In the rows, zero is written as 128.
A single turn carries every row of the set below to another of its rows. Some are shown first; where does it send the rows asked next?
regi: 139, 127, 125, 140, 125, 136, 107, 142, 131, 134, 115, 104, 71, 133, 138
Pilo: 124, 140, 144, 149, 144, 128, 127, 157, 99, 137, 101, 138, 115, 146, 99
pobur: 161, 118, 123, 127, 119, 125, 110, 98, 145, 122, 142, 110, 118, 114, 144
nodob: 124, 102, 134, 110, 127, 139, 130, 131, 119, 167, 108, 102, 129, 153, 144
sur: 119, 106, 111, 139, 123, 135, 141, 107, 117, 114, 157, 140, 158, 112, 121
Saket: 104, 146, 106, 142, 122, 156, 110, 138, 129, 141, 123, 93, 134, 143, 136
volu: 124, 113, 117, 121, 145, 116, 142, 110, 127, 101, 147, 151, 151, 117, 116
duk: 146, 130, 144, 132, 144, 101, 131, 111, 95, 121, 127, 155, 121, 125, 109
pesat: 110, 138, 98, 138, 115, 157, 106, 124, 130, 142, 124, 97, 132, 135, 148
feve: 153, 137, 150, 128, 127, 119, 136, 146, 103, 122, 145, 162, 116, 130, 115
gaba: 133, 135, 103, 168, 117, 131, 113, 152, 132, 100, 141, 133, 113, 115, 115
tavil: 123, 137, 91, 162, 102, 129, 115, 128, 132, 107, 140, 139, 121, 118, 133
zazes: 142, 135, 100, 123, 140, 107, 108, 137, 100, 122, 135, 112, 136, 136, 151
zavav: 132, 110, 115, 149, 140, 126, 148, 133, 110, 109, 147, 151, 158, 116, 105
Furur: 126, 114, 144, 111, 131, 140, 140, 129, 134, 157, 111, 95, 146, 154, 136
Dof: 130, 146, 125, 138, 118, 128, 110, 137, 115, 131, 116, 118, 75, 145, 141
Mov: 123, 103, 141, 143, 130, 134, 135, 105, 156, 153, 112, 119, 118, 114, 95
gafom: 115, 116, 120, 153, 142, 123, 139, 108, 125, 121, 140, 139, 152, 106, 91
pebav: 112, 132, 100, 144, 135, 159, 108, 138, 131, 133, 136, 87, 143, 123, 130
Pesim: 113, 141, 145, 141, 135, 145, 141, 168, 98, 128, 115, 124, 116, 155, 118
Fabav: 128, 145, 97, 131, 128, 102, 116, 122, 99, 114, 142, 128, 132, 136, 149
mepu: 111, 111, 114, 142, 132, 118, 155, 118, 121, 108, 157, 136, 152, 114, 114
nef: 135, 127, 140, 125, 144, 114, 137, 140, 106, 101, 124, 162, 98, 139, 118
tulus: 121, 141, 111, 141, 112, 138, 106, 138, 117, 136, 113, 118, 83, 144, 147
togu: 110, 91, 128, 147, 110, 158, 141, 119, 154, 144, 129, 118, 111, 118, 112
Pafun: 114, 129, 126, 143, 127, 139, 130, 173, 91, 132, 114, 135, 124, 155, 123
kadu: 127, 136, 136, 126, 135, 129, 133, 181, 110, 153, 120, 134, 129, 152, 116
Muma: 129, 123, 132, 127, 134, 133, 143, 113, 115, 123, 170, 147, 145, 103, 109
lilal: 119, 97, 138, 145, 113, 139, 152, 120, 168, 137, 129, 117, 116, 120, 108
zuz: 120, 134, 100, 168, 105, 126, 120, 128, 144, 106, 143, 135, 115, 116, 118
ziv: 109, 103, 127, 138, 130, 151, 142, 121, 170, 122, 128, 130, 129, 116, 100
Tolo: 151, 118, 140, 136, 116, 113, 137, 125, 97, 110, 137, 163, 104, 133, 129
foner: 121, 106, 134, 105, 136, 130, 136, 142, 138, 178, 122, 108, 123, 139, 124
kazef: 109, 137, 134, 120, 152, 146, 130, 163, 105, 128, 105, 127, 128, 156, 119
kir: 140, 125, 147, 127, 134, 104, 148, 125, 94, 111, 138, 149, 103, 135, 130
Nud: 139, 125, 109, 137, 100, 137, 109, 96, 150, 129, 132, 118, 117, 120, 148
Vomad: 117, 117, 134, 141, 147, 152, 139, 168, 106, 146, 106, 120, 109, 146, 110
vope: 132, 142, 96, 132, 119, 108, 109, 126, 102, 118, 130, 132, 120, 138, 158
Guko: 140, 92, 141, 147, 125, 151, 147, 112, 152, 129, 135, 135, 118, 110, 102
gubi: 127, 99, 134, 114, 147, 153, 139, 120, 128, 161, 121, 98, 145, 135, 127
rifov: 121, 121, 139, 121, 148, 132, 126, 128, 122, 167, 99, 104, 147, 146, 115
latan: 154, 113, 140, 124, 145, 107, 140, 140, 92, 127, 121, 150, 109, 140, 127
tuto: 141, 124, 118, 129, 107, 129, 114, 94, 156, 136, 133, 106, 123, 126, 144
zoke: 109, 102, 131, 132, 130, 148, 144, 121, 152, 152, 150, 121, 116, 105, 101
vub: 124, 110, 144, 102, 142, 147, 131, 123, 149, 150, 103, 108, 126, 146, 129

Pesim goes to kir
pesat goes to tulus
And these:
ziv goes to vub
rifov goes to Pilo
Vomad goes to latan
zuz goes to tuto
zazes goes to gaba
zoke goes to foner
sur goes to togu

A single turn carries every row of the set below to another of its rows. Some are shown first; where does it send the rows asked next?
Bibu: 132, 136, 121, 147, 99, 116, 138, 88, 113, 137, 129, 116, 111, 65, 126, 150
pebip: 142, 103, 79, 135, 141, 104, 162, 126, 99, 112, 132, 124, 112, 103, 137, 174
Dulum: 109, 97, 105, 154, 138, 149, 109, 103, 120, 139, 141, 150, 124, 117, 108, 145
Besub: 134, 128, 116, 141, 155, 129, 137, 124, 150, 98, 135, 116, 108, 99, 88, 128
tivov: 136, 109, 109, 100, 131, 108, 132, 121, 108, 113, 146, 136, 138, 82, 84, 141
lop: 98, 96, 106, 131, 91, 100, 113, 130, 101, 137, 139, 121, 99, 113, 142, 157
vuz: 119, 114, 121, 155, 132, 101, 123, 109, 124, 158, 122, 113, 141, 126, 131, 170
Nugek: 127, 154, 101, 120, 123, 120, 119, 108, 117, 146, 125, 121, 78, 92, 136, 127
tunom: 123, 109, 105, 106, 143, 92, 143, 112, 92, 105, 129, 85, 100, 128, 133, 147
bilu: 103, 107, 87, 130, 114, 95, 118, 139, 136, 113, 154, 115, 76, 113, 91, 157
bome: 126, 138, 100, 151, 118, 103, 141, 119, 118, 107, 126, 136, 99, 108, 64, 141
kinu: 108, 131, 128, 153, 135, 133, 111, 87, 93, 116, 147, 140, 130, 105, 107, 125
Tafi: 126, 119, 98, 148, 140, 114, 115, 155, 124, 81, 149, 122, 85, 96, 122, 146
kodum: 124, 127, 139, 155, 127, 98, 134, 100, 105, 157, 129, 102, 140, 117, 125, 157
fasop: 113, 99, 111, 153, 130, 132, 115, 111, 127, 120, 128, 107, 101, 103, 163, 170
kib: 121, 152, 117, 131, 122, 135, 124, 100, 119, 130, 113, 96, 89, 107, 148, 133
lefa: 122, 109, 86, 119, 167, 121, 126, 123, 103, 87, 157, 132, 105, 116, 120, 162
Gupu: 100, 103, 101, 142, 82, 106, 124, 101, 113, 147, 125, 113, 107, 108, 127, 173
biso: 115, 97, 75, 102, 133, 106, 125, 120, 115, 123, 143, 143, 112, 120, 88, 167
Peg: 128, 148, 125, 164, 141, 107, 141, 100, 102, 148, 129, 103, 123, 125, 138, 153
kag: 121, 120, 81, 100, 122, 99, 162, 113, 129, 139, 135, 110, 122, 110, 113, 159
buti: 123, 130, 113, 160, 151, 116, 131, 100, 124, 156, 130, 106, 123, 127, 141, 168
Lam: 97, 111, 119, 144, 113, 135, 115, 99, 112, 138, 149, 136, 140, 117, 95, 130
Tuka: 124, 129, 116, 145, 99, 94, 135, 102, 100, 138, 154, 126, 96, 63, 124, 153
mutu: 128, 133, 111, 98, 143, 120, 132, 119, 90, 96, 146, 114, 113, 116, 106, 123
Vapog: 108, 119, 112, 152, 153, 144, 107, 83, 104, 126, 142, 135, 99, 129, 106, 132
zuro: 119, 99, 117, 127, 136, 129, 103, 128, 136, 130, 136, 111, 96, 92, 164, 150
dula: 106, 93, 114, 158, 121, 96, 136, 119, 122, 86, 155, 125, 108, 112, 84, 162
Gur: 135, 126, 109, 106, 140, 93, 139, 119, 121, 108, 119, 112, 145, 86, 135, 143
fura: 105, 109, 111, 139, 136, 122, 116, 149, 135, 87, 131, 114, 112, 139, 105, 138
rura: 135, 120, 104, 139, 113, 92, 121, 142, 129, 105, 137, 133, 105, 70, 90, 141
valo: 124, 134, 116, 122, 125, 112, 125, 138, 121, 103, 144, 96, 76, 103, 92, 120

biso goes to lefa
kinu goes to Lam
Tafi goes to valo
And these:
Bibu goes to Gupu
Gur goes to kag
dula goes to fura
zuro goes to Nugek
vuz goes to buti

